In the data rows, the value 50 means zero.
Some points, one per row:
tensor([47, 45, 25, 45, 42, 61, 61, 32, 57, 55, 65, 55, 34, 49, 58, 47, 56, 47,
        56, 48, 60, 51, 60, 74])
tensor([46, 68, 54, 62, 61, 42, 32, 57, 59, 46, 51, 55, 53, 44, 55, 55, 63, 53,
        61, 53, 44, 48, 38, 68])
tensor([48, 53, 48, 44, 61, 66, 52, 57, 47, 54, 62, 45, 50, 55, 61, 47, 68, 43,
        56, 60, 42, 44, 66, 90])
tensor([31, 47, 51, 50, 84, 46, 34, 39, 80, 22, 65, 56, 50, 23, 36, 40, 57, 41,
        58, 49, 34, 42, 44, 87])
tensor([60, 50, 42, 70, 31, 17, 36, 68, 33, 73, 43, 42, 45, 47, 66, 56, 48, 68,
        55, 47, 60, 80, 36, 22])
tensor([19, 46, 53, 40, 74, 65, 48, 64, 72, 46, 18, 52, 62, 21, 66, 67, 88, 58,
        60, 75, 15, 10, 73, 60])
tensor([38, 72, 66, 50, 40, 57, 54, 56, 57, 44, 56, 47, 67, 56, 41, 48, 46, 47,
        50, 64, 56, 44, 63, 34])
tensor([78, 40, 43, 59, 39, 37, 51, 32, 58, 60, 77, 53, 50, 38, 25, 63, 26, 53,
        36, 43, 78, 40, 36, 53])
tensor([81, 56, 78, 54, 52, 41, 68, 44, 59, 49, 52, 33, 47, 63, 75, 55, 34, 55,
        51, 25, 43, 56, 42, 34])
tensor([52, 37, 48, 64, 57, 56, 52, 49, 50, 47, 68, 39, 31, 33, 36, 48, 48, 62,
        57, 36, 80, 54, 29, 55])
tensor([50, 38, 55, 55, 45, 54, 47, 54, 47, 41, 59, 56, 44, 37, 25, 56, 44, 42,
        59, 44, 47, 55, 53, 65])
tensor([57, 46, 48, 34, 29, 30, 49, 23, 21, 75, 59, 41, 81, 44, 58, 46, 31, 46,
        52, 45, 51, 64, 50, 41])
tensor([54, 37, 48, 68, 47, 52, 57, 60, 56, 51, 53, 42, 51, 38, 37, 61, 70, 43,
        43, 60, 50, 39, 62, 50])
tensor([60, 26, 67, 29, 27, 24, 40, 39, 32, 87, 63, 56, 49, 74, 59, 40, 50, 46,
         0, 40, 68, 65, 33, 62])
tensor([66, 47, 37, 52, 58, 72, 83, 42, 45, 53, 77, 37, 41, 46, 44, 52, 39, 28,
        38, 30, 86, 63, 43, 79])
tensor([53, 53, 42, 66, 59, 52, 47, 38, 60, 27, 64, 51, 40, 50, 32, 57, 32, 48,
        49, 38, 61, 46, 52, 59])
tensor([28, 41, 43, 40, 78, 48, 48, 67, 77, 35, 42, 53, 55, 61, 37, 50, 63, 47,
        60, 64, 21, 39, 67, 60])
tensor([59, 51, 46, 55, 28, 52, 58, 47, 45, 62, 59, 33, 45, 56, 47, 54, 47, 58,
        54, 26, 66, 56, 41, 50])
tensor([39, 37, 48, 37, 38, 34, 47, 54, 30, 66, 69, 30, 71, 63, 58, 46, 48, 49,
        41, 50, 58, 56, 49, 50])
Here are 10 more points, each followed by its number:
tensor([47, 57, 41, 49, 60, 60, 53, 60, 49, 45, 46, 65, 58, 41, 32, 51, 63, 42,
        51, 67, 30, 39, 63, 75]) 0
tensor([79, 81, 53, 71, 28, 17, 53, 37, 30, 59, 74, 39, 67, 92, 56, 56,  0, 74,
        14,  8, 92, 82, 16, 19]) 1
tensor([63, 32, 38, 64, 46, 53, 60, 36, 42, 56, 44, 35, 57, 55, 50, 51, 42, 47,
        51, 43, 81, 55, 58, 44]) 2
tensor([50, 46, 52, 41, 54, 60, 47, 56, 57, 49, 50, 44, 43, 58, 42, 35, 57, 40,
        26, 52, 75, 51, 23, 57]) 3
tensor([38, 45, 40, 47, 40, 58, 47, 62, 61, 48, 37, 51, 47, 44, 59, 47, 66, 42,
        57, 70, 31, 44, 53, 59]) 4
tensor([42, 75, 44, 35, 44, 55, 44, 32, 70, 46, 30, 90, 40, 87, 58, 46, 40, 43,
        55, 73, 32, 14, 66, 50]) 5
tensor([80, 45, 32, 91, 88, 43, 64, 23, 57, 18, 64, 71, 21, 32,  0, 58,  9, 21,
        61, 48, 84, 51, 54, 81]) 6
tensor([55, 46, 44, 53, 41, 37, 45, 42, 40, 35, 50, 64, 42, 48, 60, 55, 60, 57,
        60, 37, 60, 48, 48, 56]) 7
tensor([73, 42, 61, 62, 64, 33, 66, 34, 59, 81, 31, 62, 36, 71, 57, 52, 73, 61,
        36, 33, 40, 59, 63, 55]) 8
tensor([39, 43, 56, 51, 59, 73, 69, 58, 70, 43, 54, 44, 63, 43, 60, 52, 55, 40,
        61, 79, 25, 49, 72, 69]) 9
Which of these numbered points is nearest to each point below by angle, seen from the average point of the first points? Its number follows each.
tensor([65, 45, 56, 56, 26, 15, 42, 40, 30, 69, 57, 47, 48, 81, 42, 50, 20, 71,
        38, 38, 89, 53, 42, 34]) > 1
tensor([17, 67, 60, 50, 50, 39, 32, 70, 38, 54,  0, 39, 58, 55, 78, 32, 84, 52,
        61, 78, 11, 40, 55, 12]) > 4
tensor([59, 64, 34, 49, 37, 45, 78, 38, 55, 75, 28, 63, 38, 39, 60, 60, 62, 48,
        47, 32, 59, 58, 46, 42]) > 8
tensor([37, 35, 75, 52, 56, 73, 59, 51, 66, 49, 82, 52, 66, 46, 39, 42, 53, 46,
        68, 63, 46, 43, 54, 70]) > 9
tensor([48, 56, 40, 55, 60, 45, 55, 55, 46, 31, 51, 54, 55, 47, 54, 56, 39, 57,
        56, 49, 55, 54, 60, 46]) > 7
tensor([64, 36, 48, 47, 53, 54, 43, 37, 47, 42, 62, 56, 48, 46, 63, 57, 57, 43,
        49, 48, 42, 50, 59, 62]) > 7
tensor([41, 29, 46, 74, 47, 96, 66, 41, 72, 53, 58, 42, 43, 29, 41, 50, 52, 35,
        66, 54, 58, 39, 63, 73]) > 9
tensor([42, 44, 69, 61, 61, 58, 57, 29, 63, 48, 68, 53, 24, 48, 31, 49, 32, 37,
        59, 46, 59, 35, 60, 86]) > 6
tensor([57, 61, 52, 54, 52, 41, 56, 51, 40, 53, 46, 60, 54, 67, 51, 53, 52, 50,
        50, 54, 44, 39, 47, 41]) > 5
tensor([51, 72, 53, 38, 43, 60, 44, 52, 59, 48, 47, 62, 65, 58, 49, 62, 51, 48,
        51, 56, 36, 51, 58, 47]) > 5
tensor([99, 52, 58, 63,  4, 14, 44, 30, 12, 90, 43, 35, 49, 55, 29, 56, 26, 72,
        29,  6, 99, 84,  0,  8]) > 1
tensor([59, 21, 56, 53, 62, 61, 52, 53, 48, 60, 46, 52, 28, 40, 45, 58, 41, 59,
        30, 37, 49, 68, 60, 54]) > 8
tensor([54, 43, 46, 59, 57, 41, 60, 30, 52, 44, 49, 52, 56, 36, 60, 52, 49, 41,
        56, 41, 61, 64, 48, 47]) > 2
tensor([41, 33, 31, 52, 39, 52, 38, 58, 60, 38, 49, 67, 58, 51, 62, 46, 64, 46,
        70, 50, 35, 65, 57, 44]) > 4
tensor([45, 46, 62, 52, 66, 50, 67, 43, 48, 50, 52, 47, 56, 43, 43, 60, 43, 60,
        62, 42, 56, 46, 50, 28]) > 2
tensor([66, 72, 49, 40, 30, 25, 58, 53, 31, 56, 67, 36, 52, 73, 47, 50, 22, 63,
        26, 21, 66, 72, 28, 10]) > 1
tensor([28, 40, 61, 39, 77, 70, 66, 75, 53, 26, 36, 58, 79, 35, 48, 45, 69, 47,
        90, 92, 12, 41, 74, 51]) > 9
tensor([58, 46, 46, 64, 44, 59, 45, 22, 60, 68, 52, 58, 32, 51, 48, 53, 40, 57,
        35, 37, 77, 37, 42, 35]) > 2
tensor([77, 54, 37, 63, 59, 75, 77, 31, 63, 30, 60, 47, 34, 49, 29, 52, 40, 40,
        47, 33, 76, 39, 22, 67]) > 6
tensor([79, 50, 50, 50, 40, 51, 60, 44, 49, 48, 31, 40, 52, 44, 57, 59, 59, 57,
        41, 43, 58, 64, 58, 48]) > 2
tensor([86, 52, 46, 56, 33, 38, 50,  4, 57, 60, 53, 57, 27, 48, 25, 45, 25, 59,
        46, 32, 70, 58, 32, 69]) > 6
tensor([26, 20, 31, 50, 63, 87, 83, 38, 76, 34, 55, 51, 24, 43, 51, 39, 64, 17,
        68, 50, 53, 43, 62, 95]) > 9
tensor([74, 50, 41, 33, 20, 40, 43, 43, 24, 62, 64, 39, 58, 73, 57, 47, 33, 66,
        30, 27, 65, 63, 46, 34]) > 1
tensor([69, 50, 62, 67, 19, 24, 48, 58, 28, 79, 66, 49, 50, 71, 51, 60, 16, 70,
        34, 36, 70, 78, 24, 39]) > 1
tensor([53, 49, 54, 52, 49, 50, 47, 45, 57, 38, 58, 57, 52, 54, 32, 48, 46, 61,
        47, 63, 46, 47, 52, 35]) > 5
tensor([56, 57, 61, 62, 56, 52, 50, 38, 54, 64, 48, 53, 39, 54, 47, 48, 51, 35,
        54, 52, 58, 61, 57, 51]) > 8
